In the data rows, the value 128 means zero.
Here are some points, one per row:
(129 150 123 121 161 136 159 099 082 111 132 139 170 093 148 120 134 089 143 167 151 150 120 103 173 146 127 119 155
 112 123 127)
(120 133 125 161 168 085 134 175 129 118 082 088 118 105 145 118 143 101 134 144 150 144 108 117 154 170 121 114 137
 179 144 127)
(098 070 105 143 102 127 100 114 155 135 121 126 134 184 080 129 113 088 183 108 203 157 058 063 094 105 123 136 194
 172 112 155)
(156 129 121 149 134 101 152 074 135 071 048 118 148 111 155 103 153 100 145 188 164 168 098 080 152 086 119 135 120
 121 081 121)
(151 135 117 106 124 163 135 157 148 166 106 160 138 142 178 111 128 144 106 121 129 170 120 193 149 124 128 187 077
 148 139 186)
(125 070 110 098 149 095 134 161 199 143 144 103 078 084 080 132 100 149 090 149 130 123 203 063 120 084 136 133 119
 154 080 054)
(140 157 103 173 052 153 114 111 145 141 157 187 066 153 097 139 184 123 121 133 152 086 174 119 088 072 150 114 139
 137 146 102)
(161 153 099 123 106 150 085 092 076 129 113 140 120 153 099 107 164 152 106 160 130 133 100 158 113 152 086 133 141
 163 115 146)
(126 084 151 070 128 158 156 133 105 131 142 165 145 078 161 126 246 155 068 091 159 118 081 113 083 172 166 148 127
 160 161 119)
(138 087 179 115 121 132 103 186 130 127 115 138 148 111 120 115 143 064 195 162 081 125 105 127 110 147 159 090 099
 160 116 127)
(067 129 189 118 177 105 097 139 160 125 082 082 160 127 177 084 106 079 113 074 118 113 088 087 143 163 139 172 098
 082 194 123)
(109 121 136 137 157 131 123 155 117 137 122 134 135 097 120 079 108 124 147 103 152 128 121 179 122 175 179 125 126
 152 108 111)
(083 120 153 127 103 188 154 088 145 206 144 197 150 055 143 137 162 159 120 142 109 127 108 102 088 057 094 158 185
 120 173 137)
(084 203 117 130 081 205 056 232 160 138 233 163 094 159 030 121 093 202 130 082 121 141 149 163 137 123 134 113 123
 135 163 086)
(118 106 120 116 117 149 139 096 149 122 175 110 058 135 112 161 078 127 083 122 085 094 178 134 182 119 187 136 153
 103 058 135)
(153 182 129 089 146 116 083 124 134 055 077 176 168 128 060 133 126 084 207 087 142 113 137 128 125 106 119 110 150
 121 110 116)
(137 124 139 099 154 160 105 114 103 148 052 108 137 064 193 143 105 150 131 142 153 104 087 140 143 131 129 185 092
 128 128 177)
(132 151 148 082 203 115 155 089 126 130 141 086 115 133 175 100 090 134 207 071 130 158 050 107 126 157 116 179 168
 100 168 130)
(103 158 159 059 132 109 150 145 150 111 110 087 121 096 044 104 089 203 064 141 115 102 153 160 110 137 130 093 170
 159 151 172)
(166 057 198 062 159 094 100 129 134 182 130 070 098 144 122 111 067 111 084 122 098 125 180 146 145 122 166 093 133
 117 131 071)
(154 102 152 080 120 080 092 077 177 106 162 086 087 130 143 171 111 142 084 168 145 092 166 099 119 133 153 102 075
 087 102 126)
(182 076 139 129 183 110 146 102 154 154 112 129 126 110 118 225 139 142 075 161 097 095 144 109 120 091 155 147 140
 124 129 122)
(206 116 121 147 161 140 099 123 172 184 162 130 120 150 120 193 127 120 098 162 099 114 189 056 144 145 136 112 120
 139 089 130)
(111 137 143 131 159 119 141 125 072 148 080 123 155 148 127 141 185 116 134 203 130 111 117 149 131 068 105 153 108
 128 136 106)
(130 089 125 112 116 109 119 136 115 132 141 072 141 148 126 197 086 128 097 108 067 134 168 144 143 143 149 136 167
 091 104 115)
(157 128 147 152 140 108 097 150 129 126 162 130 126 118 113 189 153 117 079 134 147 087 161 102 141 101 102 097 125
 088 065 173)
(115 137 041 178 149 107 063 160 132 126 104 132 101 118 067 082 146 160 146 174 167 125 131 116 083 101 156 097 148
 162 120 120)
(071 101 131 121 078 154 164 118 125 123 113 172 170 198 095 157 158 135 135 075 114 150 141 163 156 085 112 119 108
 138 101 106)
(106 077 102 146 085 182 097 103 112 138 132 158 153 143 119 150 093 165 147 138 124 153 128 118 085 123 097 162 108
 165 108 180)
(163 120 109 155 174 136 097 114 134 105 143 134 169 116 099 106 143 075 165 095 147 201 133 127 092 117 126 147 117
 130 134 146)
(155 112 086 127 055 217 162 132 142 034 058 138 157 117 183 158 153 170 145 120 132 121 146 148 098 117 136 111 140
 104 175 130)
(058 179 125 145 037 137 164 109 141 215 148 130 111 138 166 128 151 162 131 132 117 135 114 128 132 105 127 178 140
 073 176 131)
(142 140 081 137 139 153 113 104 151 185 128 141 126 116 146 151 139 073 171 087 100 132 141 156 150 120 125 116 118
 166 152 112)
(180 120 120 083 146 154 099 152 175 124 177 117 152 128 153 157 087 156 108 168 125 099 171 076 141 147 127 090 133
 145 113 150)
(194 135 088 166 139 138 196 143 096 131 108 129 140 132 137 071 154 130 088 155 127 134 129 114 109 158 129 164 151
 089 110 119)
(073 123 123 116 164 086 107 159 125 079 147 122 139 178 099 078 071 111 147 072 127 131 086 128 163 141 107 167 091
 094 209 143)
(112 170 066 165 125 184 112 151 090 140 174 132 089 163 058 117 192 132 137 194 157 116 141 162 095 107 096 037 175
 166 072 093)
(197 173 126 098 155 132 164 142 216 153 156 190 103 088 103 164 070 127 033 099 155 112 169 165 082 131 201 197 126
 141 113 188)
(074 161 114 161 084 169 119 122 168 198 213 158 117 180 111 116 173 148 136 123 113 145 156 119 114 064 146 096 132
 139 140 116)
(107 135 127 151 144 128 144 114 140 082 119 082 113 131 169 141 124 097 162 107 154 193 138 127 121 091 061 145 126
 130 130 137)
(071 193 108 172 151 101 151 073 146 047 153 138 077 153 081 080 091 125 154 134 151 160 096 102 117 091 139 075 099
 107 137 143)
(127 133 110 113 170 099 144 164 114 120 130 114 098 126 144 133 100 098 156 149 123 198 079 138 130 147 117 119 118
 171 120 105)
(100 161 118 138 143 101 099 107 146 088 146 140 112 152 140 058 121 070 139 126 096 142 107 116 124 111 103 175 181
 102 194 109)
(150 098 141 113 109 120 131 098 162 135 168 081 104 144 091 155 075 125 102 140 109 084 152 146 134 141 118 112 115
 120 090 147)
(110 171 178 216 079 111 131 117 190 189 126 118 136 139 139 150 168 188 166 104 094 111 148 121 141 119 100 178 117
 152 114 111)
(133 142 190 141 040 163 152 138 169 145 127 154 106 110 171 099 156 152 118 107 125 126 102 105 125 136 137 159 111
 103 201 112)
(100 124 087 119 096 133 108 165 122 129 134 134 144 104 107 115 165 104 173 162 123 107 118 146 091 111 107 095 083
 167 095 175)
(159 127 123 167 166 143 128 175 066 088 096 067 156 134 108 115 134 104 163 126 097 124 127 151 157 121 142 160 119
 136 118 134)
(045 047 192 106 153 078 110 106 121 053 128 119 139 111 150 071 094 122 133 107 076 142 070 114 201 130 137 176 138
 118 226 102)
(137 132 147 124 129 113 148 121 128 153 087 128 126 074 155 126 114 092 118 103 146 156 112 188 164 183 140 151 137
 105 165 126)
(178 104 160 150 110 092 123 045 000 083 170 115 080 180 192 229 129 175 082 166 081 082 085 138 105 201 076 083 190
 091 129 174)
(117 118 073 165 136 144 102 173 107 139 138 122 161 143 110 107 141 165 120 179 127 145 079 160 140 148 140 083 167
 104 073 093)
(113 156 150 128 108 131 177 151 104 119 132 146 106 112 180 165 158 150 109 097 122 118 098 156 123 136 118 172 096
 170 151 110)
(133 108 128 141 200 089 086 086 106 078 195 153 124 143 089 053 155 116 184 095 179 136 172 150 080 097 163 040 168
 141 126 107)
(117 143 138 167 179 125 121 155 121 112 087 127 155 150 138 150 103 123 111 125 155 197 113 150 141 127 128 114 128
 116 137 163)
(154 069 133 149 174 147 145 107 136 079 125 106 109 095 106 108 131 104 180 087 150 124 095 124 100 157 079 112 155
 077 103 129)
(172 138 076 114 134 080 130 153 066 128 100 134 145 117 139 102 124 144 156 160 152 149 140 128 155 126 131 147 095
 137 135 096)
(094 122 109 150 088 148 128 112 141 179 144 180 168 127 162 136 182 182 120 152 140 128 175 109 084 125 131 145 126
 169 112 113)
(104 103 137 121 129 104 169 148 091 101 063 085 164 124 086 126 100 107 155 100 130 145 106 123 137 148 182 146 117
 119 118 160)
(176 110 110 111 158 106 141 091 133 145 168 112 121 078 101 161 122 133 092 125 083 085 137 090 096 164 124 068 125
 129 115 126)
(105 140 143 092 058 119 151 107 140 117 124 168 191 119 183 138 164 120 164 148 117 143 135 142 108 090 055 166 091
 161 086 120)
(121 099 088 161 120 131 124 159 083 176 101 135 149 140 182 116 120 092 123 141 172 122 107 150 179 196 135 117 126
 116 105 159)
(141 138 112 163 152 121 115 168 117 154 115 167 116 076 152 094 110 076 143 102 151 123 130 132 111 138 122 112 050
 098 131 133)
(144 202 144 095 113 135 171 093 141 155 140 053 154 215 138 163 112 079 037 120 161 109 179 166 174 166 185 102 121
 105 073 104)
(103 108 120 181 105 086 150 163 089 139 089 099 153 105 175 128 125 129 191 190 183 092 163 137 097 144 100 100 107
 138 133 085)
(174 135 143 101 112 074 133 099 142 148 120 108 159 144 134 193 039 143 092 107 063 111 136 143 152 070 100 117 126
 104 093 131)
(117 161 181 048 035 102 178 139 151 151 147 171 112 118 123 097 155 220 108 089 128 130 118 133 150 146 115 160 122
 101 157 171)
(123 151 100 126 154 150 104 128 135 131 113 111 160 130 123 115 146 116 154 145 151 119 128 140 164 159 111 112 112
 113 136 126)
(172 151 150 105 123 104 133 142 046 107 134 151 061 122 125 131 104 169 090 137 084 070 166 077 122 191 107 070 163
 122 099 130)
(106 130 169 093 134 171 122 120 126 050 129 131 110 152 114 065 145 089 136 077 112 103 092 041 173 083 131 131 148
 133 167 140)
(106 128 144 141 106 152 149 134 110 140 094 139 095 145 161 144 118 133 122 107 092 148 137 183 139 146 160 146 080
 142 167 090)
These points spread out most along one direction. Take the direction at right angles to it along which they spread out most. Go by this last direction. How many in every 100 of the points above lie lower along it than each point below? Answers are rounded to whole numbers. More than half of the points above lie lower than the first one.
(084 203 117 130 081 205 056 232 160 138 233 163 094 159 030 121 093 202 130 082 121 141 149 163 137 123 134 113 123
 135 163 086) 3
(045 047 192 106 153 078 110 106 121 053 128 119 139 111 150 071 094 122 133 107 076 142 070 114 201 130 137 176 138
 118 226 102) 90
(121 099 088 161 120 131 124 159 083 176 101 135 149 140 182 116 120 092 123 141 172 122 107 150 179 196 135 117 126
 116 105 159) 56
(073 123 123 116 164 086 107 159 125 079 147 122 139 178 099 078 071 111 147 072 127 131 086 128 163 141 107 167 091
 094 209 143) 69
(206 116 121 147 161 140 099 123 172 184 162 130 120 150 120 193 127 120 098 162 099 114 189 056 144 145 136 112 120
 139 089 130) 72
(098 070 105 143 102 127 100 114 155 135 121 126 134 184 080 129 113 088 183 108 203 157 058 063 094 105 123 136 194
 172 112 155) 17
(100 161 118 138 143 101 099 107 146 088 146 140 112 152 140 058 121 070 139 126 096 142 107 116 124 111 103 175 181
 102 194 109) 41
(178 104 160 150 110 092 123 045 000 083 170 115 080 180 192 229 129 175 082 166 081 082 085 138 105 201 076 083 190
 091 129 174) 97
(107 135 127 151 144 128 144 114 140 082 119 082 113 131 169 141 124 097 162 107 154 193 138 127 121 091 061 145 126
 130 130 137) 45
(174 135 143 101 112 074 133 099 142 148 120 108 159 144 134 193 039 143 092 107 063 111 136 143 152 070 100 117 126
 104 093 131) 96
(127 133 110 113 170 099 144 164 114 120 130 114 098 126 144 133 100 098 156 149 123 198 079 138 130 147 117 119 118
 171 120 105) 59
